(in the rows, 128 means zero)
The rows below fall into families. The same turns and mirrors carry the whole set onto itself and the rows of a family onto each other. For each named row, which other rows are in its family? Write them in the order they are listed.
These 32 rows form 4 families of 8 rows each.
zadud: [119 110 172 128 138 138 132 116]
vup: [101  96 174 136 116 135 113 120]
nomip: [112 126 169 130 107 122 131 124]
mufa: [ 99  98 175 133 110 137 114 116]
lidit: [ 89 129 162 143 108 123 115 106]
nof: [ 96 102 157 143 138 139 113 100]
nobo: [109 133 153 140 135 125 135 102]
gik: [ 98 105 159 144 143 137 117 100]
togol: [100 105 159 142 130 110 134 117]
Femat: [116 108 167 127 139 136 136 116]
Tov: [111 119 170 129 117 152 112 102]
doger: [ 95 104 158 144 135 132 114  93]
Soz: [ 88 121 157 145 106 124 117 103]
Vap: [109 126 172 126 119 150 116 103]
mizo: [106  97 173 135 110 131 112 120]
lar: [ 98 106 156 147 125 112 133 115]
zesiz: [111 128 171 131 107 123 135 119]
gif: [106 127 164 124 121 150 116 100]
Dovil: [ 91 124 162 146 106 127 112 103]
Rupun: [109 127 170 129 102 125 131 118]
poku: [ 89 123 155 146 110 129 113 101]
tof: [ 96 111 158 143 127 110 137 116]
funa: [105 135 155 136 129 127 137  98]
Nen: [101 134 155 138 134 131 136  98]
kab: [118 108 174 127 134 132 135 118]
dil: [ 95 105 159 144 137 140 118  94]
gikod: [107 126 169 131 115 152 115 103]
peli: [106 136 158 137 131 134 138  99]
ganos: [112 127 170 129 110 130 134 126]
sed: [100  96 171 136 113 127 111 119]
pira: [118 102 166 130 136 139 133 113]
Dul: [100 105 164 149 123 111 133 119]

The rest of the family of zadud: nof, togol, Soz, mizo, zesiz, Nen, gikod
The rest of the family of funa: vup, nomip, Femat, Vap, lar, Dovil, dil

The rows below fall into families. The same turns and mirrors carry the whole set onto itself and the rows of a family onto each other. For each named row, which other rows are in its family? Write them in the order they are listed.
These 32 rows form 4 families of 8 rows each.
Zas: [121 143 139 148  92 116 139 115 134 140 133 138 112 129 115 137 148 146
 130 126 102 122 148 131]
moku: [143 141 108 136  78 124 115 115 128 145 130 145 111 137 128 143 153 155
 151 123 115 114 149 134]
Guvo: [131 135 120 133  95 106 134 106 142 139  97 144 136 140 114 137 136 128
 160 118 104 121 154 121]
von: [130 128 112 129  85 100 113 110 130 142 113 138 118 137 139 138 127 156
 164 114 116 111 142 130]
vuk: [118 126  86 133  77 106 117 120 132 134 124 129 122 150 135 140 125 127
 171 116 123 143 131 128]
veb: [122 134 126 130  82 103 144 110 146 129 127 135 114 166 138 134 121 142
 156  99 112 144 145 146]
gugad: [129 130  84 128  68 113 125 128 139 132 122 135 130 150 125 138 143 122
 168 124 123 146 142 133]
Zoz: [136 136 106 132  86 117 123 120 127 152 119 142 117 135 134 125 140 163
 161 118 110 107 142 137]
ruro: [116 134 103 137  73 117 139 141 131 140 148 126 110 140 134 120 143 150
 148 125 116 139 130 148]
Zet: [110 133  97 146  94 114 128 129 122 148 122 128 127 122 118 124 140 133
 156 132 108 125 127 119]
faba: [115 138 105 151  87 120 124 123 125 141 134 131 121 124 110 141 150 125
 143 137 110 131 136 117]
bam: [126 140 112 139 106 118 141 104 135 148 103 142 130 148 119 127 131 132
 165 107  98 123 145 123]
Roze: [125 140 114 141  69 122 133 130 134 135 153 132 105 140 125 138 154 146
 135 128 116 139 141 144]
muto: [142 146 120 134  80 127 140 107 143 136 132 147 109 164 126 141 145 143
 149 106 109 136 156 145]
mube: [140 131 108 126  77 107 117 120 135 143 111 143 125 130 128 136 145 153
 161 126 118 109 151 132]
rukab: [113 127 106 133  67 102 127 133 134 129 143 124 110 145 141 134 129 144
 153 120 124 145 131 144]
Gefed: [114 139 138 143  98 110 152 121 135 144 126 133 117 133 122 118 136 151
 139 118  97 122 140 137]
zub: [108 125 104 141  86  98 114 122 124 139 121 126 123 123 129 137 128 137
 158 129 117 124 130 119]
Tam: [132 144 111 144  99 125 131  98 134 143 112 145 125 147 111 145 142 122
 156 115 102 128 151 118]
Mik: [106 138 109 144  92 118 157 126 138 136 132 127 124 153 118 122 133 119
 151 115 103 156 133 135]
vode: [112 135 121 137  79 107 155 127 149 125 128 129 127 151 115 131 138 116
 146 121 110 157 144 137]
zoreb: [135 138 129 124  77 109 151 116 152 129 121 142 121 162 127 132 138 141
 151 108 110 140 158 150]
pego: [116 127 100 138  79 104 121 131 131 138 118 130 132 120 116 134 145 129
 154 141 117 127 138 120]
Puf: [128 134  77 133  81 125 128 124 130 143 125 135 123 155 130 129 138 131
 173 114 117 140 134 134]
vusum: [114 144 118 149  90 123 148 115 139 132 135 133 120 150 109 140 144 114
 141 120 104 154 143 128]
taze: [133 142 118 130  84 121 152 117 143 139 129 141 113 166 133 123 135 150
 156 100 106 138 147 153]
gumun: [135 141  87 137  76 130 124 114 134 137 132 141 118 158 122 147 147 123
 162 117 118 145 144 132]
Let: [123 136 146 135  88 100 147 119 144 135 116 137 123 132 119 129 140 146
 138 123 104 121 153 136]
deg: [119 132 125 137 101  99 131  99 136 138 103 137 126 143 126 138 118 134
 161 108 104 124 145 121]
nute: [113 132 145 138  91  95 141 113 139 134 123 131 113 139 132 131 123 152
 142 112 106 126 143 136]
Bidog: [102 130 118 140  83 100 145 123 141 126 134 123 119 152 128 133 122 123
 150 114 112 158 132 135]
Teti: [121 131 110 130  60 107 137 141 143 128 142 127 117 142 129 130 147 141
 145 130 123 145 141 149]

The rest of the family of Teti: Guvo, gugad, mube, vode, zoreb, pego, Let
The rest of the family of rukab: von, vuk, veb, zub, deg, nute, Bidog
The rest of the family of faba: Zas, moku, Roze, muto, Tam, vusum, gumun

The rows below fall into families. The same turns and mirrors carry the whole set onto itself and the rows of a family onto each other. For each named row, which other rows are in its family? Write them in the order they are listed.
These 30 rows form 5 families of 6 rows each.
Vuv: [126 119 113 108 137 136 118 111 123 137 117 123]
tanur: [116 130 112 118 134 149 142 117 133 137 110 109]
sonep: [142 114 140 129 116 132 117 128 116 113 125 127]
pofif: [122 139 111 127 139 154 143 130 126 131 114 126]
zod: [133 131 135 147 124 126 133 135 126 108 130 125]
pov: [135 125 137 138 124 115 118 122 128 111 129 119]
vinoz: [124 133 135 146 122 127 140 126 137 113 122 106]
pezi: [132 113 128 118 128 119 110 111 122 124 127 124]
lun: [122 121 109 111 138 149 130 121 117 138 117 131]
Tozi: [134 121 145 128 123 122 121 129 126 113 138 113]
zan: [131 143 132 148 130 127 131 129 136 111 121 114]
sopul: [128 107 119 113 128 131 119 118 113 130 128 133]
dom: [126 144 124 146 133 143 144 137 130 116 119 123]
furuf: [118 113 116 108 129 139 129 110 125 139 117 114]
Sedin: [141 130 140 142 119 139 129 137 123 107 121 121]
Gelo: [125 117 122 100 136 144 122 119 122 137 126 117]
zeka: [130 139 142 139 128 135 134 136 135 112 131 108]
bome: [125 147 129 129 137 151 142 136 136 124 121 107]
sol: [125 149 119 137 140 144 139 128 137 124 112 114]
Pepaf: [122 137 109 117 144 148 132 118 131 137 109 119]
Gad: [137 107 128 112 122 142 114 122 112 126 119 130]
korul: [132 119 117 109 132 158 125 124 115 134 112 127]
fazu: [131 111 135 109 127 128 114 120 120 126 136 118]
vani: [128 115 137 135 116 116 127 118 128 115 129 111]
vugi: [122 136 118 110 142 157 136 127 130 137 118 112]
pelu: [132 136 119 123 133 164 137 132 123 128 108 122]
kig: [118 140 122 136 130 143 148 126 139 124 113 105]
fira: [135 141 131 140 129 155 139 139 128 115 111 119]
dos: [133 113 132 133 121 120 120 124 116 115 134 131]
Ruke: [125 105 128 117 120 122 122 110 123 128 126 115]

The rest of the family of pofif: zod, lun, sopul, dom, dos
The rest of the family of tanur: vinoz, furuf, vani, kig, Ruke
The rest of the family of Tozi: Gelo, zeka, bome, fazu, vugi
The rest of the family of pezi: Vuv, pov, zan, sol, Pepaf

